In the data rows, the value 128 means zero.
Here is a table of points, one per row:
[177  37  23 152 130  90 139  96 149 159 151 125 122 120  68 139 125 117
  71 123 126 118 131 101 133 147  88 130  94 154 112 158]
[255 160 173 164  96  84 100  47  59 136 132 151 166 153 112 106  85 175
  60 111 131 109  95 109 108 103 107 100 152  56 172 148]
[ 90 159  81 146 154 138 127 139 165 117 106 113  97 104 122 138 129  69
 108 141 119 108 100 106 122 139 118 161 121 140 122  88]
[ 49  88  93 165  99 101 122 150 145 149 117 191 109 113 127  91 142  97
 143 157  90 122  83 189  98 114 141 151 168 102 142 148]
[  4 114 118  74 135 149 146 234 129 186  81 106 110  95 167 151 127 105
 154 167 106 155 132  90 120 151 133 214  59 190  70 145]
[113 147 167  93 115 127 124 121  60 143 116 136 134 140 184 130 151 135
 134 142  94 150 138 158  91 106 166 160 192 121 112 120]
[114 110  96  73 163 126 131 126 155 124 149 106 140  92  94 162 134  91
  75  76 159 132 150  32 131 178 121 137  46 169  79 139]
[ 37 160 137 105 141 155 152 157 141 132 119 109 118 111 161 104 150 128
 139 141 130 102 159 100 150 121 168 128 147 163 104 148]
[ 67 128  36  47 130 127 140 150 115 175  96 108 158 136 144 149  92 158
 163  99 127 140 148  60 196 138 102 101  59 146 121 110]
[  0 165 134 173 114 147 106 113 155 158 177 141  82 108  90  93 103 107
 141 127  74 140  97 141 108 105 182 142 123 117 148 114]
[ 98 176 145 123 152 150  89 141 151 108 119 163  87 103 119  86 123  87
 165  89  99 119 104 164 102 121 166 148 125 122  94 124]
[218  59  98 104 110 103 130 137 103 138 110 152 164 122 143 163 110 143
 112 131 146 138 124 147 131 140  90 116 112 112 134 168]
[127 165 160  91  89 124 129 104  49 138 150 172 124 125 180  92 127 163
 134 137  82 143  97 131 123  72 171 157 194 118 155 139]
[143 113  91 125 141 140 101 126 157 106 105 134 140 135  94 135  92 123
 163 101 113 124 136 150 209 182  99  45 101 138 123  96]
[ 39 170  89  89 152 153 124 144 138 185 100 128 107 104 127 119 141 104
 219  87  81 134 103 142 104  90 130 143 119 106 127 110]
[103 100  53 120 134 143 135 139 157 126  78  64 139 105  76 184 132  99
 122 110 152 111 151 105 202 204 100  68  83 155 128  83]
[192 103 142 158 161 163 144 158 161 122 172 145 138 162 122 127 175 134
 195 125 167 133 136 145 121 107 143 146 163 181 135  88]
[172  27  67 131  94  76 155 143 125 114 104 127 157 110 149 185 125 110
  43 199 204 123 152  85 140 165  96 138  94 148 152 174]
[ 65 158 117 134 127 146  89 156  94 170  46 160 123  98 114 129 111  84
 143 158  69 159  84 186 128 138 127 140 152  95 153 110]
[175 201 206 158 133 158  99 118 105 131 118 152 129 158 139  95 107 140
 218 104 101 136  84 185  90  64 122 128 182  49 172  86]
[132  93 106  91 152  95 117  93  87 146  76 132 156 105 116 118 136 121
  60 129  93 135 140 156 116 160 101 103 132 114 100 174]
[125 121 144 231 116 144 116 165 167 125 146 184 117 144 152 120 165 128
 191 184 122 122  81 202  88  90 135 135 157 117 171 134]
[142 193 171 167 138 151 106 112 101 134 145 181 162 178 164 114 126 162
 167 161 107 139 124 173  96  96 201 117 208 131 190  92]
[246 184 229 159 133 161 109  99 101  94 172 144 122 157 148  89 125 142
 145 109 101 159 105 122  64  87 107 192 152  78 117 112]
[ 69 157 118 173 119 135 127  98 129  67 144 111  96 107 189 144 204  97
  94 181 143  90 148 129  93 107 182 133 189 138 147 108]
[254  70  78 113 178 125 166 135 122  93 153 114 163 152 134 160 208 150
 122 124 173 140 155 103 149 131  57 128 124 156 128 136]
[221 135 128 169 109  89 120  43 116  73 177  98 137 146 106 174 120 108
  45 129 136 135 119 114 135 164 122  77 159  60 189 141]
[145  58  73 209 149  96 135  90 211  91 150 116 141 156  38 148 133  89
  57 154 146 103 158 176 157 184 125  49 143 128 137 139]
[ 77  90  93  79 111 124 140 108 103 155 107  94 159 106 140 126 135 159
 101 109 139 127 189  69 170 154 125  93  98 141 109 154]
[140 159 162 120 177 148 126 164 140 114 136 156 130 147 186 133 174 128
 170 140 155 113 138 137  88 109 180 157 150 201 108  85]
[  6 102 149  96 108  92 131 108 127 114 106 118 143 138  96 110 109 129
  87 121 132  93 181 159 157 160 177  52 137 133  91 154]
[ 60 117 161 162 101 164 132 154 163  94 157 113  85  87 124 105 148  80
 139 149 100 127 110 112 155 142 135 152 139 157 115 128]
[224 124 183 139 138 133 130 115 149  77 165 110 133 108 100 136 111 128
  88 104 196 124 129  67 119 145  86 126  49 156 112 122]
[ 36 176 128 182 127 127 113 131 189 141 146  98  66  80  85 129 125  89
 102 122 131 105 100  97  97 137 160 154  84 130 126 113]
[190 159 178 110 153 157 111 171 100 155 101 148 149 155 154 136 131 140
 212 134 117 157 104 153 110 103 112 159 162 115 144 104]
[  0 153 174 120 104 154 126 168 117 143 118 107  81  99 124  85  87 130
 138 135  90 145 120 133 132 127 126 181  88 143  90 111]
[  0 102 172 124 100 110 145 104 157 104 132  98 135  96 114 105 119 145
  62 108 184  84 192 100 184 165 158  46 118 143 126 166]
[ 58 127 188 141 119 134 105 117 101 176 101 148  90  83 126  50  96 117
 120 139  68 123 102 170  70  82 133 174 140 128 100 149]
[205 165 154 188 145 129 150 125 135  99 160 143 141 185 133 121 150 144
 137 152 140 123  98 149 104  83 124 156 186  85 172 116]
[211 149  79 119 105 101  90 111 110  98  89 138 126 101 116 170 107 123
 121 116 129 111  88 140 175 156  86  69 101  94 163 111]
[103 117  76  69 128 110 118 159 159 100 118 145 153 132 127 151 104 117
 116 110 154 112 156  80 179 191 154  97  61 155  90 130]
[142 122 144 135 103 109 112  50  88 116 164 137 132 123 126 124 135 167
  93 119 110 137 127 147 164 126 140  47 169 119 177 149]
[255 146 125 135 122 114 135  59 141  43 184 113 163 128 117 163 144 118
  81 105 137 126 109  85 169 145  97  60 155  78 188 147]
[ 56  41  44  88 116 102 170 144 121 172 117  60 126 134  92 144 137 138
 109 112 151 122 192  85 161 146  91 141  74 161  85 145]
[ 91  96  98  90 139 109 125 117 131 119 123 131 124 122 122 104 124 148
 100 111 130 106 158 126 200 160 129  74 125 188 109 126]
[ 96 168 128 123 130 152 133 161 115 138 141 101  76 137 130  94  96 118
 142 151  48 136  94 117 137 107 100 202 104 147  81 110]
[252 145 171 163 146 104 113 111 138 107 161 136 156 156 110 159  80 139
  76 137 133 139  87 104 116 163  91 125  78 120 135 117]
[115 153 153 147 177 157 161 165 191  89 132 100 108 152 129 123 162 136
 162 120 217 101 170 156  64  96 151 160 113 157  91  96]
[178 191 173 118 133 128 101 114 139 118 141 154  82 124  79  56 100 122
 150  89  59 131  70 170 129 107 139 131 141  89  87 138]
[165  92 113 139 153 136 136 153 156 133 151 148 175 167 107 132 113 175
 165 121 196 130 148 132 156 116 131  85  90 170 161 114]
[249 100 120  64 124 123 132 103 124 104 165 120 153 130 137 185 125 127
  88  96 151 154 164  49 121 166 123 138  75 139  80 157]
[ 59 107 119 103 105 159 152 164 148 173 119 124 120 134 122  98 149 144
 205  91 128 132 170 149 140 110 153 139 133 124  95 144]
[ 74 208 178 117 202 182 150 139 176  89 151  92 131 156 162 145 190 141
 157 110 201 103 202 117  73 112 213 135 140 188  91  96]
[145  71  88 139 130 138 134 172 146 106  94 130  92 105 166 147 194 109
 170 148 141 131 134 211  97 136 111 153 142 166  95 108]
[163  84 101 135 106 135 136 164 133 167 119 138  99 125 144 140 146 133
 186 148 121 143 116 181 104 108 130 156 137 147 107 137]
[255  45 130  97 127 104 132 121  99 134 135 150 147 133 121 131 119 148
 125 116 122 145 116 152 145 127  62 115 140 133 119 177]
[  0 151 102  83 119 163 131 188  73 209  85 114 115 117 162 128 120 135
 190 152  61 158 108 115 173 107 109 175 138 132 148 112]
[243 182 163 166 151 121 119  81 139 111 130 103 180 182  82 166  79 138
 105 120 169 121 125 122 132 133 109  69 131  70 185 100]
[196 154 177 144 153 141 118 151 115 115 129 156 138 160 153 128 102 126
 163 138 110 153  75 145 108 109  82 183 163 135 140  50]
[128 183 170  78 133 158 118 155  90 174  99 163 169 182 161 126  93 170
 210 120 138 181 143 139 102  99 164 163 151  99 152  88]
[230  84 130 184  67 112 123  97  64 147 117 148  95 117 135 118 156 126
 124 166  78 156  91 189  89  94  96 175 204  50 154 158]
[ 90 228 193 113 125 135 139 114  66 181 130 105 147 166 184  98 115 189
 135 116 143 118 155  85  49  35 178 181 141  82 131 133]
[ 90  78  79 118  95  87 158 129 192 106 132 116 136 101 132 149 107 121
  64 141 181 111 151  40 175 184 128  94  56 141 142 173]
[ 79 136 134 131 115 112 147  93 170 105 157  82 145 130  88 140  99 125
  85  97 150 109 153  79 163 158 136  67  94 100 149 158]
[ 35  57  93 115  98 117 146 225 108 208  66 143  88  90 169 119 121 126
 148 188 103 137 114 150 103 119 100 231  89 165  89 171]
[156 134 154 138 101  73 131   8  90  73 161 103 119 118 115 128 151 137
  38  97 140 103 135 137 132 129 131  48 202  67 181 168]
Along one direction, these points spread out more than along any other. Take the direction at right angles to it along which they spread out most. Go by this last direction. How far along it is each point below, from 0 to 99? 50 is the average, and the first point above lies past it. One standard deviation of the points above along it is 16.
[  0 102 172 124 100 110 145 104 157 104 132  98 135  96 114 105 119 145
  62 108 184  84 192 100 184 165 158  46 118 143 126 166] 74
[ 90 228 193 113 125 135 139 114  66 181 130 105 147 166 184  98 115 189
 135 116 143 118 155  85  49  35 178 181 141  82 131 133] 34
[125 121 144 231 116 144 116 165 167 125 146 184 117 144 152 120 165 128
 191 184 122 122  81 202  88  90 135 135 157 117 171 134] 33
[255  45 130  97 127 104 132 121  99 134 135 150 147 133 121 131 119 148
 125 116 122 145 116 152 145 127  62 115 140 133 119 177] 42
[142 122 144 135 103 109 112  50  88 116 164 137 132 123 126 124 135 167
  93 119 110 137 127 147 164 126 140  47 169 119 177 149] 42
[230  84 130 184  67 112 123  97  64 147 117 148  95 117 135 118 156 126
 124 166  78 156  91 189  89  94  96 175 204  50 154 158] 23
[172  27  67 131  94  76 155 143 125 114 104 127 157 110 149 185 125 110
  43 199 204 123 152  85 140 165  96 138  94 148 152 174] 66
[140 159 162 120 177 148 126 164 140 114 136 156 130 147 186 133 174 128
 170 140 155 113 138 137  88 109 180 157 150 201 108  85] 43
[113 147 167  93 115 127 124 121  60 143 116 136 134 140 184 130 151 135
 134 142  94 150 138 158  91 106 166 160 192 121 112 120] 38
[115 153 153 147 177 157 161 165 191  89 132 100 108 152 129 123 162 136
 162 120 217 101 170 156  64  96 151 160 113 157  91  96] 50
[103 117  76  69 128 110 118 159 159 100 118 145 153 132 127 151 104 117
 116 110 154 112 156  80 179 191 154  97  61 155  90 130] 73
